Some points:
[ -45   64 -102  -32  -83  -10  -32  -14   70   24  -48   43   85  -23  -18  -30  -17  -31   22   -9   29   49  -10  -60  -30   66   13   72  -62  -89   49  -57  -13  -13  -35   28   18    1   75  -10  -45   23   14  -14]
[ 111  -41  -45  -49  -18  -16  -16   93  -44   -8  123   94  113   66  -43  -46   45   66   41  -68   -6   52    7   48 -127   -4  -64  -38  -44   20    6  -46  118    5   -1  -11   -1  -89   32   14  -27   19  -53  -19]
[-49  47  38   3  17  26 -17   8 -42  91  32  33 -11  16   6  92  22 -18 -46 -33  -1  -5  29  13  37  26 -64 -23  52  11  -2 -10 -66 -20 -16 -63   0  -8  15 -12  29 -28  -6  30]
[ 41  97 -23 -27 -42 -87  12  17 -48   1  76  -2 -70  28  71 -43  -6  -4 -19  60   5 -60  19 -53  22 -10   1 114 -30 -65 -38 -14  40  16  -1 -16  38  54  21 -22  23   6  31 -18]
[  24   55  -13 -103   42  -49   35   23   51  -36  -29   49  -19  -39   54   70  -24   35  -29  -32  -74  -14  -38   64  -36 -106  -66  -70   29    5   53   -8   13   32   21   19    4   34  -37    7  -27  -22  -15   20]
[ 54  28  -2 -56  28 -27  19 -72 -43  32 -53 -15  -2  31  69  13 -20 -14   1  28 -19  39  16  22 -79  -7 -37 -13  11  -7 -51  -8 -29 -55  12  38 -70 -95  -1  22  13  11  27 -19]
[-27  78  28  -9  26  70   2   5   6  11  13  -3 -14  15  38 -66 -94   4   5 -21  -7   9  15 -76  16 -10  -2  -1  21  47 -27   2 -32  40  50 -33   7   2  48  69 -17 -27 -42   7]
[-33 -31  15 -54  -5  75 -30  46  36 -11   3 -49   4  69  11  29 -42  35 -51 -26  16 -30   3  31 -24   8  38  16 -60  -7 -41  10 -25 -87  18  22 -21   8 -64  -3  16  -5  47  -4]
[ 23  -6  18  24 -32   4  53  -2   6  78 -61  28 -74  24 -35  -7  36  47  43  33  34  13  73  -7 -18  22 -34 -14 -70  21  30   5 -15 -39   0  34  44  25 -26  28  22 -48   8 -40]
[-127   45  -91   94   24   54   16  -26   14  -35  -31   52  -14    5   -8  -26   61   21   41    4  -17   -7  -54  -15   28   26  -33    6   16   26  -55   -7   93   35  -89    5 -109  -10  -14   -8  -39  -26   78   87]
[ 21 -27 -17 -46  -8  -7 -42 -37  -2  58  26 -73  -2 -31 -21 -13  40  14   0   2 -16 -39 -76 -39   2  16 -16  45 -17  11  19  35 -18 -48  23  39  37   7  51  48 -31 -22   2  81]
[ 47  22 -36  43  17   6   4  26  -5   5 -13  63  60  30 -28  10 -15  25  -4  13  -4  20 -21 -27  68   7   2  43  36  20 -28  11 -40 -66  67  60  18  14 -17 -19  19  -6  -7 -15]
[105  97 107 -20  13 -59  49  68  26  24 -46 -92  40 -50 -82 -13 -23   4  16 -26  36   0   7   9 -81  64  -6 -14  47  -4 -41 -23  49  37 -21  20  15 -25 -49 -67  35  35  61  56]
[-58  39 -69 -43  -3 -21 -35  -8 -16 -32 -10  28 -55 -25 -19 -32  -2  22 -13  65   7  11  -5  -1 -40  89   6 -26   3  38  13  39 -43  12  41 -45 -10  42 -24   6  53  20 -50  46]
[ -12  -27    2    1  -29   45   18    6   10  -84   38  -66   31  -20   -4   36   26   -4   87   65  -57  -36   75  -32   89  -35  -19 -113  -44  -32   61  -34   -1   42   30   33 -115   10   20  -26   23   -8  -35   45]
[-50 -51 -30 -52  90 -38  79 -17   7 -14  -2   9 -30   7 -10  39  -5  44  32 -58  33 -26  12   2  36  -2  68 -36  16  -5  -3  31 -81  27 -13  16  29 -55  22 -21  51 -30  27  22]
[  28  -22   19    1 -123  -46  -24   47   13  -56  -68  -13  -18   -2   -1  -71   69   23  -22  -50   10   12   29   27  106   66   22 -110   32  -22  -59  -68  -13  -55   -8   39   78  -46   -1  -56  -53  -12   48   36]
[  -7  -25 -103   49  -14   -3  -13    1   66   32   10  -99  -38   17    2   38   10   20    0    0  -49   15  -56  -75   -2   14  -23    5   31  -11   -4  -18   -6  -13  -15  -15   73  -63  -31  -17   36   35  -29  -51]
[-11  -8 127 -35  46 -66  32  31  23 -18 -26 -13 -57  -6 -93 -32  26   9 -14 -35   5 127   1  23 103 -21 -16 -14  17 -21  42  19  43  38 -56  43 -91  -9  28  10  30  65 -39  21]
[ 13  66  70  34 -14 -68 -41  34 -89 -15 -67 -49 -28  23 -59  49   1 -25  -3 -58 -30  78 -14 -35 -81 -48  -1   7 -12  11 -17  54  -8  -2   8  38  28 -26 -36 -41  24 -55 -20  15]
[-45  28  87  -3 -11  -6 -14 -87  25 -29 -26   8  45  69  38   0  -6  34  19  53   9 -40 -25   4  21  11 -16  70   8 -17   7  51  47  41  36 -57  59 -19 -46  27 -21 -26 -48 -18]
[ 11 -58 -23 -42  20  16  16  52 -21 -25 -35 -48  -5  52  30  21  50 -95  -7   8  15  35   7   3   0  18 -26  29   7   3 -47 -48 -17  -7 -10  33  27  50 -12  27  13 -31 -47 -15]
[  48   31   23   10    7  -67  -60   27   50   -5    6  -44   11  -49  -48   -4   23  -10   24   18   15   14  -15   57   12   17  -20  -59  -29   23  -68  -25    5  -41  -14  -26  -18   12   65   32   24  -64   54 -105]
[-12 -64  -4   8  -5 -27 -50 -38   2 -11  21  31 -19  18 -87  33 -32 -29 -99  13   2 -61  63 -37 -46   0  -1  25  36  34 -28 -57  23   6  30  81   8   1  28   9 -37  12  30 -28]
[  10  -61  -16  -14   17  -15  -24   26  -20   38   19   15  -37  -11  -11    0 -106  -96   58  -15    6  -70  -17   33   29   42  -51    2    7  -33  -11   57   42  -70    0   22   20  -26  -32    0  -39  -16   -9  -23]
[-43  -9  19  15  13 -65  77  25  11 -49   6 -48  54 -38  21  48 -29  -5 -13  -8  -3  35  76  33  50  -3 -14  23 -16 127  29  23 -38 -54 -58 -24  -8  10  -8   3 -35 -15  11  17]
[  55  -19  -12   78   58   31  -33  -36   47   11   52   -4  -30   35   54  -23  -17  -25  -11  -19   69   57  -10   35  -17   20  -51  -16  -63    3   -5    9  -16   36   53   37   46   36   44 -105  -43   11   18   10]
[ 39 -54 -32  24 -24   3 -52  20  72  35 -20 -21  -1 -11  -9 -16 -30  21 -28  12 -10  17  75 102  85 -53  70 -11 -27  -7   4  15 -16  64 -92 -51 -48 -37 -34  33  60 -14 -40  87]
[  58   11  -18   10   44   44   36  -45   -9  -25  -58   28  -43   30  -19   18   26  -20  -55  -38  -20  -21   21  -35   24   16   10   48   -2   18   25    6   25  -23   56 -126  -26   11   43   28  -16   21   -1   14]
[-26  -3 -42 -13 -90  45  91  -4 -27  22 -45 -25 -11  26   1  -5 -38  13 -43  21   4  -1 -90  19  -5 -21 -15  11  27  17  -1  30 -24  11  -6 -13 -13  32  67 -15  44 -15 -28  11]
[-27 -77  78  50 -16  16 -38 -30 -29  26  -4  62  45 -77 112  61 -22  32  37 -44 -52 -32 -47 -76  -4  97 126  19 -25   9  12 -18  78 104  39 -33 -61  78  -4  24 -18  35 -14 -50]
[-69  32 -45   1   4  21  47 -61  -5  56  21   0  25 -67 -83 -39  39 -46  -4   0 -99  33  58  84 105 -34  97 -60 -25  -1 -39  35   1  60  -9   1  27  11 -36 -11 -43   9  -4 -35]
[-17  42  88  72   2  40  44  20 -12 -51  50  71   6  -2  65  56  25 -84  12  75  27 -79 -70   8 -45 -23 101  10 -46  -6  -2  31   7  48   2   1  27 -36  20  77   2 104 -22   9]
[ -64  -44  -53   30   77   62  -30  -10  -32    5  -10   27   80  -45   77  -22   49   17   11  -21   50  -23  113   34  -54 -127  -27  -46   63  -34   34   55   96   -5   84  -42  -16   25   30   50   48   61    3  -35]
[  23  -33   43  110   48   -3    4   -9    6  -23   38   28   35   36   33  -57   12    3  -25   -9  -26  -79   -1   -7 -127   -9   -4   50   29 -101   25  -10  -72  -24  -26   17  -13   57   -5    0  -54  -30  -59  -46]
[ 32  -5 -65 -22 -31  40  28   8 -50  -9  35 -32 -11 -50  -5  26  12  48 -51  62  41  -8 -38 -23  28  33  -8   6  33 -22  41  76 -45  65 -23  -1 -26   6 -59  36 -42 -27  40 -49]
[  21  -12   30  -26   41   85  -57  -15  -32  -20   15   16  -21  -19   -7   -8  -20   19   28   53   52   24   -9   10  -20  -36   93  -17   52   -5   44  -86   56 -105  -77    4   53    0   15  -87  -51    2  -33  -24]
[ 17 -40 -31  -9 -83 -13 -16 -94   9 -25  75 -10  -4 -22 -41 -37 -27 -23  42 -50  49  11 -81 -82  -5 -42 -32  -5 -27 -12 -18 -51 -84 -33 -28 -43  13  44 -88   3  34  47  30  -3]
[-56 -64  46   0  -3   8 -37  24 -24  33  -6  23 -18  -8  48 -45   2 -27  18  36 -21 -42 -21  19  -8 -33   0  84  28  48  91  -5 -31  38  32 -32 -21 -25   0 -34  41  11  70  -5]
Along one direction, these points spread out more than along any other. Take the direction at right angles to it along which they spread out most. Then take the direction at right angles to both along which they spread out most. Go by this last direction. For each point below, how far along it does it lie, from 0 to 99? The average is 50, and the first point in the table lies past the average. One standard deviation of the points above along it is 16.
[-33 -31  15 -54  -5  75 -30  46  36 -11   3 -49   4  69  11  29 -42  35 -51 -26  16 -30   3  31 -24   8  38  16 -60  -7 -41  10 -25 -87  18  22 -21   8 -64  -3  16  -5  47  -4] 56
[ 23  -6  18  24 -32   4  53  -2   6  78 -61  28 -74  24 -35  -7  36  47  43  33  34  13  73  -7 -18  22 -34 -14 -70  21  30   5 -15 -39   0  34  44  25 -26  28  22 -48   8 -40] 55
[-12 -64  -4   8  -5 -27 -50 -38   2 -11  21  31 -19  18 -87  33 -32 -29 -99  13   2 -61  63 -37 -46   0  -1  25  36  34 -28 -57  23   6  30  81   8   1  28   9 -37  12  30 -28] 50
[ 39 -54 -32  24 -24   3 -52  20  72  35 -20 -21  -1 -11  -9 -16 -30  21 -28  12 -10  17  75 102  85 -53  70 -11 -27  -7   4  15 -16  64 -92 -51 -48 -37 -34  33  60 -14 -40  87] 45
[-127   45  -91   94   24   54   16  -26   14  -35  -31   52  -14    5   -8  -26   61   21   41    4  -17   -7  -54  -15   28   26  -33    6   16   26  -55   -7   93   35  -89    5 -109  -10  -14   -8  -39  -26   78   87] 58
[ 41  97 -23 -27 -42 -87  12  17 -48   1  76  -2 -70  28  71 -43  -6  -4 -19  60   5 -60  19 -53  22 -10   1 114 -30 -65 -38 -14  40  16  -1 -16  38  54  21 -22  23   6  31 -18] 69
[-11  -8 127 -35  46 -66  32  31  23 -18 -26 -13 -57  -6 -93 -32  26   9 -14 -35   5 127   1  23 103 -21 -16 -14  17 -21  42  19  43  38 -56  43 -91  -9  28  10  30  65 -39  21] 34
[ 111  -41  -45  -49  -18  -16  -16   93  -44   -8  123   94  113   66  -43  -46   45   66   41  -68   -6   52    7   48 -127   -4  -64  -38  -44   20    6  -46  118    5   -1  -11   -1  -89   32   14  -27   19  -53  -19] 0
[  48   31   23   10    7  -67  -60   27   50   -5    6  -44   11  -49  -48   -4   23  -10   24   18   15   14  -15   57   12   17  -20  -59  -29   23  -68  -25    5  -41  -14  -26  -18   12   65   32   24  -64   54 -105] 44
[  55  -19  -12   78   58   31  -33  -36   47   11   52   -4  -30   35   54  -23  -17  -25  -11  -19   69   57  -10   35  -17   20  -51  -16  -63    3   -5    9  -16   36   53   37   46   36   44 -105  -43   11   18   10] 47
[ 11 -58 -23 -42  20  16  16  52 -21 -25 -35 -48  -5  52  30  21  50 -95  -7   8  15  35   7   3   0  18 -26  29   7   3 -47 -48 -17  -7 -10  33  27  50 -12  27  13 -31 -47 -15] 53
[  28  -22   19    1 -123  -46  -24   47   13  -56  -68  -13  -18   -2   -1  -71   69   23  -22  -50   10   12   29   27  106   66   22 -110   32  -22  -59  -68  -13  -55   -8   39   78  -46   -1  -56  -53  -12   48   36] 58
